In the rows, zero is written as 128.
Each named move below is a turn or a mirror, shown by a few rows before and after it. Which moves, in which order, take the first row of each later pair to the second? The first pair is answered.
move Ved:
[119 139 165 158  82 124 120 172 148] => [150 147 182 121 121 177 116 149 138]
[122 138 136 151 134 131 125 134 132] => [127 140 137 143 139 136 124 130 132]
[124 158 112  97 141 140 127 128  93] => [104 152 101 122 115 103 132 145 102]
[122 125 124 128 122 133 131 147 128] => [130 126 127 121 128 141 129 140 126]
move Bapi:
[126 131 134 132 124 119 140 134 121] => [133 129 131 125 136 121 137 120 118]
[145 140 136 161 144 102 139  93 130] => [137 142 143 169 125  92 138 110 135]
[137 130 144 153 137 121 126 112 125] => [134 131 145 157 134 117 125 117 126]
move gam:
[114 141 159 120  81 156 123 186 129] => [111 140 167 145  76 132 122 183 134]
[108 103  82 186 122  25 148  72 149] => [ 95  87  32 128 133  60 154  62 133]
[131 113 121 104 123 119 113 109 122] => [136 116 130  99 121 126 109 114 120]
[146  98 149 123 150 145 143  97 135] => [149 100 153 124 149 143 143  99 135]
Then:
Between the rows of a pair lie two moves.
[131 100 127  99 148 105 133  95 116] => [111  97 120 114 119  88 136 116 121] | gam Ved
[115 138 157 169 120 116 140 148 135] => [117 122 128 169 143  97 144 112 135] | Bapi Ved
[142 118 127 123 150 102 123  99 132] => [131 111 115 127 140  94 127 109 134] | gam Ved
[128 124 127 140 114 100 121 119 129] => [124 116 105 118 121 113 126 113 123] | gam gam
[109 110 107 143 103 109 159 160 142] => [153 133 154 111 147 174 143 138 132] | Ved gam
[129 135 142 158 126 110 133 132 136] => [120 119 109 144 134 106 140 123 131] | gam gam
[140 122 126  97 168 158 128 108 107] => [128 142 156 111 123 166 122 162 109] | Bapi Ved
[128 103 132 157  85 102 111 166 144] => [151 122 165 128 104 162 100 167 133] | Ved Bapi
[108 121 123  79 108 156 119 143 133] => [124 131 139  78 126 166 116 130 135] | gam Bapi
[112 141 147  90 118 155 112 162 135] => [126 149 165 100 132 155 109 151 136] | Bapi gam
[133 102  95  99 146 121 130 114 131] => [114 107 104 111 102 113 132 154 134] | Bapi gam
[115  77  39  84 187 137 141  60 106] => [144 127 128  47 166 239 121 121  93] | Bapi Ved
[116 146 113  88 148 161 114 139 118] => [ 99 149 127 134 106 115 117 169 132] | gam Ved
[138 112 143 159 172  59 136  55 152] => [168 139 189 121 191 133 122  61 138] | Bapi Ved
[139 122  90 100 125 197 154 153 104] => [116 118  84 128  85 161 158 182 113] | Ved gam
[143 105  73  56 183 163 144  96 107] => [ 82 100  80 141  78  62 154 177 136] | gam Ved
[121 117 109 107 137 142 131 130 118] => [108 120 118 125 114 123 134 148 124] | gam Ved
[132 148 168 160 121 119 129 135 140] => [144 139 151 147 159 123 128  95 136] | Bapi gam
[115 109  92 128 143  89 132 101 132] => [ 93 117  99 126 100  97 133 148 134] | gam Bapi
[117 139 140 113 130 148 104 121 147] => [115 129 125 116 141 135 107 102 148] | Ved Bapi
[163 113 150 111 175 182  93 102 155] => [136  80 102 143 173 110 106  77 167] | Ved Bapi
[115 120  96  74 117 165 140 157 108] => [104 118  95  86 100 147 143 170 110] | Bapi Ved
[124 134 141 133 107 120 128 146 125] => [122 121 120 138 120  99 130 123 124] | Bapi Ved
[110 117 136 184  90  97 126 144 148] => [155 119 130 110 162 180 118  92 124] | gam Ved
[158 156 173 199 185  90 119 119 141] => [135 142 141 210 167  60 129 123 146] | gam Bapi
[ 94  97  70 103 129 112 148 110 115] => [ 86 102  73  91 117 125 146 132 111] | gam Ved
[119 114  96 127 127 121 131 106 135] => [107 121 104 127 100 126 128 137 137] | gam Bapi
[110  97 106 143 131  86 148 110 118] => [119  94  97 106 151 124 148 103 108] | gam Ved
[140  95  71 144 149 125 106  95 136] => [114 108  92 157  81 124 108 167 139] | gam Bapi
[139 122 128 138 139 102 140 111 124] => [139 117 115 117 146 120 141 112 120] | gam gam
[101 133 142 160  68 101 127 192 138] => [159 143 153  81 158 201 114 130 111] | gam Ved
[172 145 182 138 182 143 114  96 145] => [142 130 166 186 146  74 123 113 162] | gam Ved
[142  86  84 110 138 118 112  91 128] => [120  91  93 136  89  92 113 138 136] | Ved Bapi
[106 129 137 160 105 116 134 120 141] => [134 140 158 144 136 150 128 101 136] | Ved gam
[136 128 133 114 138 148 120 120 115] => [120 125 132 143 111 115 122 137 125] | gam Ved
[131 113 113 114 157 144 128  92 126] => [134 136 150 111 136 172 123 127 124] | Bapi Ved
[119 135 100 177  65  79 115 143 123] => [106 117  47 130  80 103 122 132 106] | gam gam
[108 117 118 150  89  99 132 153 135] => [123 101  91 137 137  96 135  99 130] | Bapi Ved
[150 138 172 177  99 129 114 136 116] => [156 133 167 183 111 115 114 120 119] | Ved gam
[139 106  97 117 168 100 121  97 125] => [158 133 140  91 165 156 113 119 119] | Bapi Ved
[ 99 140 149 105  59 153 139 230 125] => [141 154 181  76 114 208 125 197 113] | gam Ved
[145 138 163 158 102 113 121 159 152] => [139 114 128 167 122  80 130 124 156] | Bapi Ved
[125 161 148  94  32 139 131 207 106] => [196 168 166  55 142 194 119 109  92] | Bapi gam
[164 129 161 170 174 107 114  72 145] => [142 124 156 196 142  72 118  96 152] | Ved Bapi
[127 147 150  86 131 189 112 153 104] => [142 154 176 106 147 182 106 139 110] | gam Bapi
[145 119 104  70 132 136 111  79 122] => [144 141 145  69 100 164 103 126 123] | Bapi Ved
[128 130 115  97 103 151 127 156  97] => [134 126 102  91 127 151 130 129  97] | Ved Bapi
[149 137 160 106 135 152 167 132 131] => [146 137 174 139 129 122 168 131 141] | gam gam
[105 104  95 106 108 134 164 166 128] => [110  94  83 100 124 132 165 144 126] | Bapi Ved
[133 118 116 112 162 165 123 105 102] => [ 95 101  83 134 120 119 134 136 111] | Ved gam
[123 120  79  99 137 171 152 116 121] => [126 134 105 100 116 191 149 144 120] | Bapi Ved
[139  94  62 111 159 108 134  81 111] => [111  92  54 128 114  87 140 120 115] | gam Ved
[136 128 118 171 116  76 148 125 128] => [157 123 111 144 160 103 143  83 120] | Bapi Ved
[161 147 193 166 148 141 114 111 138] => [143 145 189 185 123 112 116 132 146] | Bapi Ved
[126 111 115 115 151 133 144  97 119] => [103 116 118 134 102 114 143 144 124] | Bapi gam
[105  93  39 131 130  96 144 101 132] => [ 90  94  34 105 111 124 146 129 125] | Bapi gam
[109 145 140 108 122 150 136 148 139] => [125 141 140 105 152 152 132 121 136] | gam Bapi
[103 126  78 122 124 122 144 133 133] => [112 140 100 100 126 161 139 150 125] | gam gam
[111 132 114 120 105 134 128 154 121] => [110 120  96 122 118 119 129 137 121] | Bapi Ved
[140 131 123  99 142 162 121 115 125] => [120 140 141 133  92 131 123 158 138] | Bapi gam
[115 159 141  89 131 178 135 145  95] => [123 175 187 146 115 142 127 151 111] | gam gam
[140 157 162 108 130 192 125 151 106] => [155 160 179 129 148 179 119 129 112] | gam Bapi
[123 105  98 136 136 107 138 123 135] => [113 108 101 130 116 116 138 148 133] | gam Bapi
[129 131 113 142 112 129 123 130 131] => [134 133 122 135 115 140 119 133 129] | Ved Bapi
[153 149 153 105 121 182 147 138 119] => [137 151 165 156  86 130 148 158 136] | gam Ved
[151 150 183  94 132 167 103 161 130] => [111 130 145 149  84  80 117 181 148] | Ved gam
